One turn sends every row of this set to another row. A few are shown first. Where does it send the rows asked after them?
sedu: [ 0.01  4.14 -0.16 -0.75  0.16 -0.13  2.90  1.03  0.21 -0.17  0.89 -2.28
  0.84  0.34 -0.11 -0.65 -0.69  0.39  0.67  1.57 -0.50 -1.65  1.60  1.14
  0.21  1.90]
Baged: [-0.35 -0.58  0.23  0.20 -1.54 -0.11  0.52 -0.36  2.10  1.28 -0.15 -1.38
  2.07 -1.51 -0.60 -2.57 -1.89  0.10  0.60  0.83 -1.44 -0.06 -0.90 -0.67
 -0.42 -0.77]
pobak: [ 0.32 -2.08 -2.01 -0.96 -2.65 -0.68 -1.36 -1.58  1.19  0.82 -0.22 -0.64
 -1.48  0.25  1.47 -0.02 -1.52  1.49  0.86 -0.70 -0.11 -0.68 -0.48 -1.03
 -0.58 -1.46]
fofep: [-0.94  0.52 -0.67  0.91 -1.27 -0.10  2.44 -0.28 -0.19 -2.03  2.33 -0.89
  0.74  1.19  0.08 -1.08  0.37  3.47  0.72 -1.51 -1.55 -1.91  2.41  0.71
  1.96  0.98]
serir: [-0.46  0.76 -1.21 -0.83  0.24  0.14 -0.10 -1.85 -0.20 -1.07 -0.60 -0.83
 -1.40  0.70 -1.07  1.96  0.71  4.07  0.69 -2.22  1.03 -2.10  2.47 -0.53
 -1.44  1.56]
tezo: [-1.05 -0.21 -1.16 -2.34  0.29 -0.73  1.97  1.77  0.38 -1.24  0.40 -1.82
 -2.64  1.58 -0.92  1.47 -0.50 -1.38  1.70  0.62  0.70 -1.49 -0.40 -0.11
 -1.71  1.56]
Lobu: [-1.97  0.51  0.44 -2.66 -1.05  0.80  0.72  0.16  0.95  1.45 -0.44 -2.39
  3.12  0.59 -0.01 -1.20 -2.05  0.43  0.35 -1.80  0.27 -0.50  1.15  2.99
  0.92  0.81]
Pozo: [-0.92  1.31 -0.07 -3.23 -0.51  0.13  0.52  1.22  1.25 -0.35 -0.30 -0.99
 -1.95  0.94 -0.46  1.85 -0.34 -0.91  1.50 -1.68  0.78 -1.01 -1.83 -1.60
 -2.14  1.46]
lisaf: [ 0.14  5.50 -0.19 -1.39 -0.67 -0.51  1.33 -0.40  0.47 -0.75  1.01 -1.00
  1.62  0.73 -0.86 -0.60 -0.57  0.05  0.96 -0.15  0.37 -2.15  0.23 -0.59
 -0.26  1.40]
Luvul: [ 1.05 -1.60  0.15 -0.24 -0.20  1.04 -0.74 -0.27 -0.12 -1.40  0.34 -1.16
  0.88 -0.37 -3.06  3.20 -0.52  1.97  0.85 -1.91 -2.18 -1.23  0.17 -1.22
  0.83  0.60]
vada: [-0.43 -0.86  0.17 -0.28 -2.36  0.00 -0.61 -1.24  3.13 -1.42  0.00  0.41
  0.63  1.27  0.38 -0.06 -1.65 -0.24 -0.77 -2.42  1.96  0.28 -0.87 -1.36
 -0.07  0.29]
Rov: [-0.85  0.83 -1.81 -0.88 -0.34 -0.87  1.40  0.79 -0.37 -2.57  0.83 -2.23
  1.97  1.74 -2.67 -1.20 -2.03  0.62  1.28 -0.51  1.25 -1.15  1.54  2.95
 -0.30 -0.43]
muf: [-1.66  0.25 -0.43 -2.15 -0.29  0.99 -1.09 -2.34 -0.13  1.05 -1.52 -0.16
  0.05  0.74  1.06  2.57 -0.16  2.45  1.24 -1.34  1.29 -1.83  2.16  0.85
  0.67  2.30]
kubun: [-0.01  2.00  0.25 -2.49 -0.06  1.09  0.08  0.92  0.25 -0.96  0.46 -2.01
  2.67  0.21 -2.14 -1.35  0.01  2.65  1.21 -3.54  0.51 -1.29 -0.12  1.02
 -2.14  0.06]
bipe: [-0.01 -0.34 -0.99 -0.77 -0.99  0.91 -1.69 -1.29  1.19 -1.65  0.23  1.20
 -0.49  1.07  2.28  2.26 -0.86  0.74  1.41 -0.15 -0.11 -0.34 -0.80  0.55
 -2.93 -0.82]
nubit: [ 0.36  3.78 -0.28 -2.18 -0.79 -0.18  1.38  0.48 -0.19  1.70  0.39 -2.20
  1.37 -0.25 -0.24 -1.73 -0.38  0.87  1.44  0.59  0.25 -2.25  0.30 -0.42
  1.48  1.58]
mis: [ 0.19 -3.31 -1.63 -0.70  0.12  0.03  0.17 -1.01  0.26 -0.30  1.30 -1.09
 -1.53  0.91  1.92  0.46  0.28  1.38  0.86  1.11 -0.82 -1.54  0.93  0.99
 -2.53  0.00]
Lomo: [ 0.36 -2.00 -0.59  0.09 -0.42  0.43 -0.61 -0.49 -0.57 -2.02  0.44 -0.79
  1.28  0.59 -2.82  3.68 -1.51  0.44  1.36 -0.21 -1.54 -1.26  0.65  0.21
  2.02  0.57]
Vuzap: [ 0.70 -4.28 -1.22 -1.27 -0.51 -0.21  0.19  0.06  0.35 -0.38  1.21 -1.27
  0.15  1.00 -0.25 -1.95  0.40  0.83  1.28  0.40  2.34 -1.83 -0.22 -0.23
  0.84  0.99]
liki: [-1.05  1.52 -0.39 -0.15 -2.69  0.72  0.67  0.20 -0.27 -0.87  0.70  0.30
  1.57  0.67  1.07 -0.55 -0.65  3.15  2.01 -1.72 -0.86 -0.92  0.80  0.66
  3.70  0.30]
bilif: [-0.91  1.86  0.45 -0.64 -0.86  1.20  0.67 -0.86 -0.47 -2.34  2.28  1.10
  2.63  1.53  1.03  0.09  1.05  2.70  1.86 -1.97 -1.03 -2.27  0.83  0.91
  1.15  1.39]
feru: [-1.50 -0.58 -0.64 -3.29 -1.09 -0.80  1.21  0.87  1.05  1.45 -0.50 -2.07
 -2.22  0.92  0.04  0.68 -1.14 -1.59  1.12 -0.50  0.72 -1.29 -0.79 -0.95
  0.17  1.71]
vovo: [-0.04 -2.42  0.77 -0.76 -0.25  1.11 -0.63 -1.26  0.15 -0.04  0.30 -1.16
  1.76  0.11 -1.66  3.47 -0.93  0.53  0.27 -1.37 -2.35 -1.37  0.85 -0.07
  1.79  1.62]
num: [ 0.26  1.06  0.45 -0.19 -0.30  1.02 -0.73  0.13  1.25 -1.18  0.30  0.39
  3.07 -0.92 -0.84 -1.04 -0.89  0.07  2.20  1.04 -0.63 -0.49 -2.12 -0.05
 -2.29 -0.86]
kerer: [ 0.50 -1.56  0.73 -0.11  0.59  2.43  0.71  2.04  1.61 -2.59  0.37 -0.05
  0.03  0.56  1.11  1.05  0.25  1.43  0.79  0.15  1.07  0.63 -0.32  1.36
 -1.91  1.19]
kug: [-0.35 -1.17 -0.16  0.53  0.49 -0.34  1.22 -0.66  1.04 -0.92  1.59 -1.09
  2.47 -0.16 -1.04 -2.11 -0.71 -0.67  1.01  2.43 -1.18 -1.56  0.00  0.79
 -2.11  0.10]
duva: [-1.09  0.32 -2.37 -0.32 -0.80 -0.27  0.05 -1.10 -0.59 -0.97 -1.71 -0.62
 -1.64  1.04 -0.53  2.36 -1.47  2.76  1.52  0.07  1.60 -1.13  2.87  1.21
  1.27  0.87]

vada turns into kerer
feru turns into Pozo
num turns into kug
Now these:
fofep turns into liki
sedu turns into nubit
kubun turns into Rov
duva turns into muf
Luvul turns into Lomo
pobak turns into bipe

